In the rows, 128 means zero.
These are runs of 8 systems, one row a step. Runs of the same system follow the same rule from any start.
K_810, path 1:
[[122 107 147 157 153  87 135  69 144 128 113 144 102 104 133 155 112 206]
 [108 131  59 115 103 122 144 138 120 118 141  85 162  96 192 134 166 128]
 [186 134 130 161 141 160 148 109 180 193 154 136  88 142 142 142 139 120]
 [ 92 130 126 125 113 104 121 161 164 107  81 114  85  77 144 100 104  76]
 [ 82 180 133 144 131 142 126 140 113 170 173 107 138 195 113 110 106 109]
 [130 105 204  87 137 101 142 111 162 135  85  97 136 117  95 103 126 162]
 [107 144 116 117  44 110 135 155  95 150 134 154 185 122 141 151 115 146]
 [149 114 133 125 169  82 159 101 167 127 164 170 108 161 151 151 132 180]
 [103 136 102 157 119 119 150 117 119 108  81  82 130  72 174 178 150 123]]
K_636, path 2, 9 rows:
[[115 105 136 155 125 102  94 123 167 137 104 157  62  91 119 104  70 132]
 [ 61 165 108  98 137 113 147 147  98 103 158  87 172 165 143 114 139 113]
 [173 119 194 143 128 148 136  88 144 188 111 124 131 136  90 150 122 168]
 [110 111  93  99  66  88 121 165 134 104 109 145 138  74 164 108 125 126]
 [131 167 116 156 160 135 164 115 119 145 184 157 128 194 145 175 135 130]
 [119  98 147 141 155 111 122  88 159 116  70  86  94  63 129 123 122 150]
 [110 156  70 117  83 164 118 147 100 158 174 105 170 132 147 101 136 103]
 [177 124 187 118 156 116 159 134 195 153 127 149  87 161 116 128 135 122]
 [ 58 143 119 149  96 110 112 150 100 102  82 122 125  84 133 142  84 100]]
K_935, path 3, 9 rows:
[[100 110 109 126  89  97  76 179  98  76 111 155 117 113 122  89 113 124]
 [121 163 134 110 167 146 160  99  78 107 172 151 168 182 109 146 146 132]
 [169  58 156 129 138 125  97 117 121 103  72 131 133  92 106 154 127 166]
 [137 141  51 135  86 143 115 144  85 112 171 161 140 116 159 114 159 121]
 [173 117 145 135 210 145 146 105 148 110 141 155  94 163 114 156 135 110]
 [115 104 109 154 115 149  69 158  92  93  76  93 119  87 117 116 125  97]
 [147 149 117 102 134 163 119 125 103 142 196 149 149 182 101  75 145 124]
 [167  95 186 100 142 119 138 158 137  92  73 155 131 128 102 164 127 103]
 [ 91 139  92 166  85 123  81 143  56 108 142 163 137 128 121 127 108 150]]
K_104, path 4:
[[129 130 196 116 183 143 140 133 157 130  94  82 115 157  92 128 121  89]
 [ 88 135 136 118  64 127  83 161  94 130 107 127 144 109  95  77  95 115]
 [147 127 156  70 130 101 160 124 118 112 165 179 172 171 113 126 142 163]
 [127 105 156 155 120 107 137 109 114 116  64 138 134  87 128 205 109 158]
 [120 119  44 153 119 126  98 104  96 110 175 153 122 107 161 115 135 165]
 [181 118 121 124 192 160 163 101 156 128 137  94 125 136 149 156 180 114]
 [135 129 119 175 106 165  87 151 143 155  96 114  78  95 121 112 104  72]
 [114 148 122  87 149 119 126 162 137 102 176 142 118 181 119  61 134  94]
 [113 136 210 110 144 134 143 130 118 131  78 101 160 148  79 154 108 115]]
K_935, path 5:
[[128 142  84 133 185 124 152  98 115  76 159 112 115 135 161 124 190 140]
 [173 103 131 147 154 198 111  91 128 150  98 103 124  88 106 150 124 101]
 [153 102  92 121  98 136  79 191 146 134 153 129 109 142 139  70 136  97]
 [126 184 174 123 150 140 164 146 116 108 129 159 110 176  96 128 138  71]
 [ 90  92 163 123 136 116  77 130  98 107  90 125 147 124  80 126  67 148]
 [128 135 112  91  96 114 137 137  80 109 160 127 191 148 136 112 179 171]
 [186 111 148 133 138 133 162  86 132 128 116 196 125 109 123 186 132 153]
 [112  94  54 165 134 114  89 146 119  88 125 132 102  98 173 148 116 126]
 [142 162 106 150 184 174 138  94 112 123 166  94 109 158 126 107 178 113]]
K_994, path 6 (9 x 18):
[[151 138 157  59 114 145 165 102 163 140 116 133 137  81 110  74 136 102]
 [130 103 125 136  96 120 102 198 137 154 129 151 146 168 136 177  80 100]
 [ 94 158 155 151 152  74 135 111 119  87 133 151  80 149 119  98 143 178]
 [ 91 131 117  93 133 148 155  88 102 129 111  80 197  87 132 157 117 125]
 [193  87 114 147  93 132  97 145 146 175 156 127 130 146 143 123 158 179]
 [135 162 125 124 126 108 182 126 153  94 115 184  81  92 155 136 142  85]
 [ 83 111 109 157 182 145  97 116 130 147 137  93 129 150 128 161  60 111]
 [129 148 147 126 114 121 119 143 127 125 127  67 117 139 119  53 196 150]
 [141 155 152  89  83 157 165 116 127 167 127 176 166 108 108 141  97  92]]
K_271, path 7 (9 x 18):
[[147  94  98 112  88 138  93 157 122 132 117  66 156 100 146  90 174 143]
 [189 158 138 118 121 157 166 126 145 151 163 195 108 150 120 125 147  95]
 [ 96  98 136 146 167 100 108 146 157  97  83 127  88 113 132 158  71  98]
 [ 76 172 108 149 121 136 105 131  66 117 157  87 148 161 116  92 151 142]
 [168 107 177  69 133 144 150  79 149 152 119 133 159 107  93 106 128 155]
 [150 101 109 141  69 118 111 198 127 130 103 155 141 122 155 178 117 102]
 [116 157 113 161 173 103 140  98 109  89 169 179  83 160 133 125 140 156]
 [102 113 126 106 171 145 141  90 128 115  91  50 161  86 134 147 125 117]
 [174 115 101 142  76 168  85 152 120 181 158 120 138 138 123  90 149 136]]
K_271, path 8 (9 x 18):
[[153 137 146 113 118 132 179  96 127 113  99 197 130  80 126 180 116 111]
 [107  80  63 157 155 112  79 149 119 108 149 119 129 142 166 160 102 141]
 [148 163 137 139 159 147 153  95 108 106 134  91 113 137 121  96 213 143]
 [150 106 117 100 121 181 122 109 157 165 112 129 139  70 119 127  84  75]
 [140 112 128 142 118 107  83 210 136 117 145 141  99 191 128 104 132 113]
 [ 93 186 178 130 154 127 167  87  96  95 104 153 114 126  88 129 124 118]
 [ 97  77 107 101 119 131  83 121 107 139 123 100 189 107 121 134  73 153]
 [188 127 139 126  96 119 136 155 109 119 146 145 142 164 132 123 207 167]
 [145 129 117 132 149 139 166  85 139 111 106 187 106  75 139 180 104  99]]
K_810, path 9:
[[149 130  99 158 103 147 128  80  66 118 126 145 151  88 133 157 161 179]
 [180  78  61 103 161 146 123 116 152 111 164 151 124 108 165 129 143 119]
 [161 137 112 185 141 162 119 161 124 110 101 125  77 125 140 159 154  67]
 [ 98 145 115 138 157 161  92 101 117 119 139 126  87 110  94  58  96  95]
 [127 116 160  83 146 157 109 170 115 118 120  82 171 171  89 104 128  87]
 [153 130 191 130  88 132 108 128  90 134 107 179 137 139  66 120 117 160]
 [107 104 112  77 139  91 133 126  97  64 142 183 169 127 128 138 112 152]
 [157 112 111 171 160 137 129 110  89 111 134 124 146 154 141 202 165 170]
 [165 103  80 137 132 149 118  83 125 107 121 135 100  53 147 104 162 143]]
K_341, path 10, 9 rows:
[[125 126 118  63 133 165 132 117 134 152 153  76 182 127 117  77 136 105]
 [179 115 188 121  82 121 134 177 159 168 102 152 132 152 111 152 126 121]
 [ 79 152 124 144 107  77 123 135 111  92 131 197  93 123 127 114  90 140]
 [ 84 128 117 120 192 123 143  86  96 104 145  88 173 152 133 166 126 156]
 [178  97 132 140  94 151 114 105 128 160  94  83 145  79 133 133 169 169]
 [169 130  83 100  95 131 145 153 154 123 160 193 113 107 162 109 142  89]
 [118 140 141 171 194 119 136 143 153 118 132 134  75 182 133 166 108  97]
 [ 70 147 131 151 130 140  94 106 105 130 105  59 117 101 105  78 116 132]
 [146 123 137  52 102 153 143 133 131 162 158 115 199 140 114 100 132 119]]
K_306, path 11:
[[109 176 132 126 145 138 171 152 102  74 103 119 127 134 134 153 162  60]
 [130  98 133 151 161 161  72  83 106 152 143 138 127 136  80 115  76 158]
 [139 112 115  78 102 112 123 179 120  77 114 103 152 117 144  89 186 115]
 [165 160 153 156 131 174 149  99  94 151 140 190 128 150  95 171 119 116]
 [111  69 110 114 154  81  86 142 137  64 107 138 106 103 134 106 107 148]
 [126 174 103 151 134 177 144 127  69 122 145  92 156 155 132 150 180 103]
 [182  77 154 109 154 144 102  90 156 135 117 155 104 101  90  93 113 152]
 [118 135  89 124  93 131 122 200 103  87 118 139 140 127 156 147 142  66]
 [136 150 158 156 184 144 124  84 110 128 158 156  95 177  85 114 123 152]]
K_341, path 12 (9 x 18):
[[178 100 159 137  86 143 119 141 100 157 103 117 177 137 114 179 152 169]
 [155 122 104 120  98 102 132 118 127  89 131 211  93  82 141 102 143 147]
 [117 125  87 145 201 141 140 125 115  88 146 130 124 155 154 191 122  91]
 [145 121 135 177 146 162  87 102 122 146 108  64  93 111 108  91 158 148]
 [141 137 115  61 102 162 137 151 139 129 136 134 152 103 121  73 133  61]
 [151 122 177 141 135 123 119 172 142 151 133 168 118 199  99 161  93 114]
 [ 65 147 151 144 119  85 108 122  89  77  93 131 107 109 102  96 115 157]
 [118 121 106  87 144 158 140  86  81 126 155 120 210 129 120 154 123 145]
 [206  70 147 137 110 119 116 141 146 131 100 132 122 116 134 151 171 171]]
K_994, path 13, 9 rows:
[[ 74 171 124 135  94  81 159 175 151 120 115 143 106 126 165 143 108  90]
 [ 74 146 147 140 163 107 135  83 137 165 156  99 135 167 122 129  90 176]
 [121 128 145 100  82  99 152 136 152 148  98  63 156  93 154 106 168 158]
 [145 149 112 139  75 125 156 122 151 195 166 181 135 130 156 157 106 139]
 [111 107 135 128 168  67 151 132 199 115 118 121  83 128 167 142 114 140]
 [ 66 183 110 175 113 133 140 118 116 162 126  65 128 123 153 142 128 121]
 [142 125 142  88 122 128 142  98 184 190 160 102 133 129 127  69 129 157]
 [128 141 151 118  70 100 163 190 170 154 100 131 131 130 158 160 122  91]
 [ 76 150 134 164 132  81 127 107 144 153 155 158  95 154 133 128  73 168]]
K_306, path 14 (9 x 18):
[[172 127  96 177 140 152 129 104 150 141 124  91  81  98 161 126 186 137]
 [143 131  95 119 142 168 132 122 176 150 134 128  91  89 142 100 107  53]
 [112 131 143 133 142 133 100 188 159 147 140 110 102 185 115 103  94  71]
 [ 77 171 189 107 112 118 127 137 108 126 110 114 136 148  75  75 110 120]
 [111 112 152  74 101 114 130 126  96 134 137 148 209 144 103 139  98 164]
 [153 115 144 141  96  83 143 134 105 112 119 157 146 138 143 172 170 202]
 [131 135  88 154 141 119 161  68 114 104 124 157 114  72 164 172 143 155]
 [150  90  65 155 176 148 112 114 161 136 146  88 107 115 175 149 139 122]
 [153 149 125 153 127 166 123 142 164 153 118  84  74 113 132  83 157  74]]
K_636, path 15:
[[133 126 193 138 133 101 109 142 139 156 140 147 113 197  85 110 107 168]
 [ 90 133 158  92  96  91 150 122  96  82  80 139 167  86 119 139 122 148]
 [151 104  95 143 117 131 119 109 104 159 177 159 170 155 145 176 121 185]
 [166 116 120 134 141 101 161 111 155  89 103 121  92  86 167 134 194 152]
 [120 150  59 158 134 187 123 105 110 143 150 130 123  97 151 148 109  74]
 [142 106 133 123 178 127 107 144 187 139 144  82  83 159 129  75 139 115]
 [ 96 178 167 124  96 156 135 152 101 129  85 106 135 117  92 109 123  65]
 [120 101 155 100 122 108  96 139 142 158 157 169 143 169  95 105  61 153]
 [109 137 170 115 111  74 157 155 102  81  89 119 157 143 132 159 166 161]]
K_104, path 16:
[[162 102 138  85 126 123 153 134 210 152 112 137 105  90 145 112 112  90]
 [ 93 161 127 173 107 110 115 197 108 123 132 136 112 185 137 153 115  98]
 [ 84 148 164 107 171 107 138  68 129 119 136 108 123 133  96  75 121 173]
 [126 104 119  88  79 140 131 146 120 153 106  89 206  98 143 158 122 122]
 [177 135 138 163  85 107 130 132 137 158 154 193  96 147 132 126 152 180]
 [ 90 141 111 123 172  96 177 106 155  85 110 131 103  96 170 163 118 103]
 [104 119  94 177 141 159  78 125 102 167 154  70 143 160 131 139 109 143]
 [165 138 145  93 114 131 148 117 162 135 125  99 112 103 127  53 192 136]
 [126 153 140 119  98 143 157 162 149 164 122 165 137 134 133 172  81  58]]

Which system made each of these runs?
path 17 (2 x 18):
[[ 78 184  89 143 129 136 164  87 124 163 177 138 135 132 155 141  99 119]
 [129  87 153 118 146  94 121 124 189 159 116  62 120 133 141 106 133 178]]

K_271
path 18 (2 x 18):
[[ 83  92 137  87 178  91 118 153 151  74 100  91 131 128 132 119 101 106]
 [127 167 137 169  83 169 118 121  69 174 137 109 164 150 106 145 144 146]]

K_341
path 19:
[[111 157 143  80 117 102 146 173 101  82 150 153 155 177 116  98 157 112]
 [129 124 182 150 150 134 137  81 105 132  94 156 136 124  88 189  88 152]]

K_341
path 20, 2 rows:
[[ 79 130 125 117  96  56 144 139 120  85 101 116 139 100 160 127 145 175]
 [122 154 107 141 138 147 169  52 115 168 162 134 157 117 145 169 125 166]]

K_935
path 21 (2 x 18):
[[107 133 129 132 137 111  87 158  85  87 154 122 123 182 103  72 153 152]
 [158 126 180  87 149 159 153  91  97 107 101 149 167 120  75 142 133 123]]

K_636
path 22, 2 rows:
[[ 94 148 125  76 124 137 162  71  92 107 127 147 180  84 111 123 110 132]
 [169  60 110 132 134 123  93 158 135 147 148 123 163 168 145 176 123 165]]

K_810
path 23, 2 rows:
[[150  84 102 118 200 120 133  76 147  83 128 125 106  96 147 132 145 156]
 [144 130  78 153 124 190 103 138  93 127 123  76 141 109 141 132 166  87]]

K_636
path 24:
[[164  96 195  98 104 115 130 137 154 126  60 119 129  91  99 119 135 136]
 [106 156  78 143  75 127 124 148  88 132 166 193 145 131 149 148 103 116]]

K_306
path 25 (2 x 18):
[[134 123  99 105  85 157  79 141  98 134 158 162 140 115 100  58 109 114]
 [157 111 185  85 164 113 149 159 137  92 118 160 142 180 102 152 133 112]]

K_271
path 26 (2 x 18):
[[119  99 129 138 189 136 136  94 153 158 128  65 149 143 145 180 111 150]
 [144 143 112 157  70 130 115 142 143 156 115  90  95  91 150  78 178 138]]

K_994
path 27, 2 rows:
[[154 104 116 111 179 120 112 119 157 114 179 187  92 162 118  94 106 130]
 [102 139 162 140 150 134 138 154 108  90  64  72 132 126 117 165 144  86]]

K_271
path 28:
[[182  68 107 113 144 107  95 168 161 114 158 140 112 162 147 105 154 150]
 [116 190 145 165 130 141 169 120  99  96  93 152  97 112 125 164 146  82]]

K_994
path 29 (2 x 18):
[[173 122  75 139 143 135 123 125 134  89 154 152  79 110 157  93 187 123]
 [138 142 128 138 180 189 144 110 128 126 115 125 115 122 115 164 108  47]]

K_994
path 30 (2 x 18):
[[168 121 181 142  86 124 101 156 137 147 107 183  89 134  86 101 112 130]
 [ 68 143 119 102 147  97 128 143  92  58 135 170 137 143 118 123  95 107]]

K_341
path 31:
[[ 97 135 130 135 174 106 158 117 102 101 131 106 164 169 147 202 136 149]
 [155 104 111 160 114 135 111  73 123 152 117  99 124  77 139 122 159 198]]

K_810
path 32:
[[110 154 139 111  80 121 152 109 175 173 112 114 109  68 140  79 117 118]
 [104 139 134 114 107  95 143 175 177 177 163 130 137 181 153 134  93 115]]

K_271
path 33:
[[ 92 143 132 122 132  80 166 135 131 122 130  69 159 155 167 151 170 171]
 [140 143 133 153  84 134 153  72 143 194 124 124 132  81 140 142 129 173]]

K_994
path 34 (2 x 18):
[[117 154 185 126 134 147 118  82 117 159 124 105 124 133  69  68 124 156]
 [126  95 144  49  88 116 130 162 127 125 114 132 200 122 118 124 111 122]]

K_810
path 35 (2 x 18):
[[155 153 141 143 115 133 153 106  87  91  99 113 124 100 127 125 213 155]
 [169  94  81 118 145 171 122  84 130 134 145 180 133  84 134 154  95 112]]

K_306
path 36:
[[ 99 169  96 189  79 133 128 110 130 188 141 127 103 104 154 136 105 137]
 [106 122 118  76 161  90 159 118 190 134 165  97 129 140 163  90 133 140]]

K_341
path 37:
[[128 170 173 136 145 127 162 147  88  75  96 136 123 156 106 155 172 101]
 [106 102 104 132 142 156  90  73  93 131 127 147 146  85 101 131  62 144]]

K_271
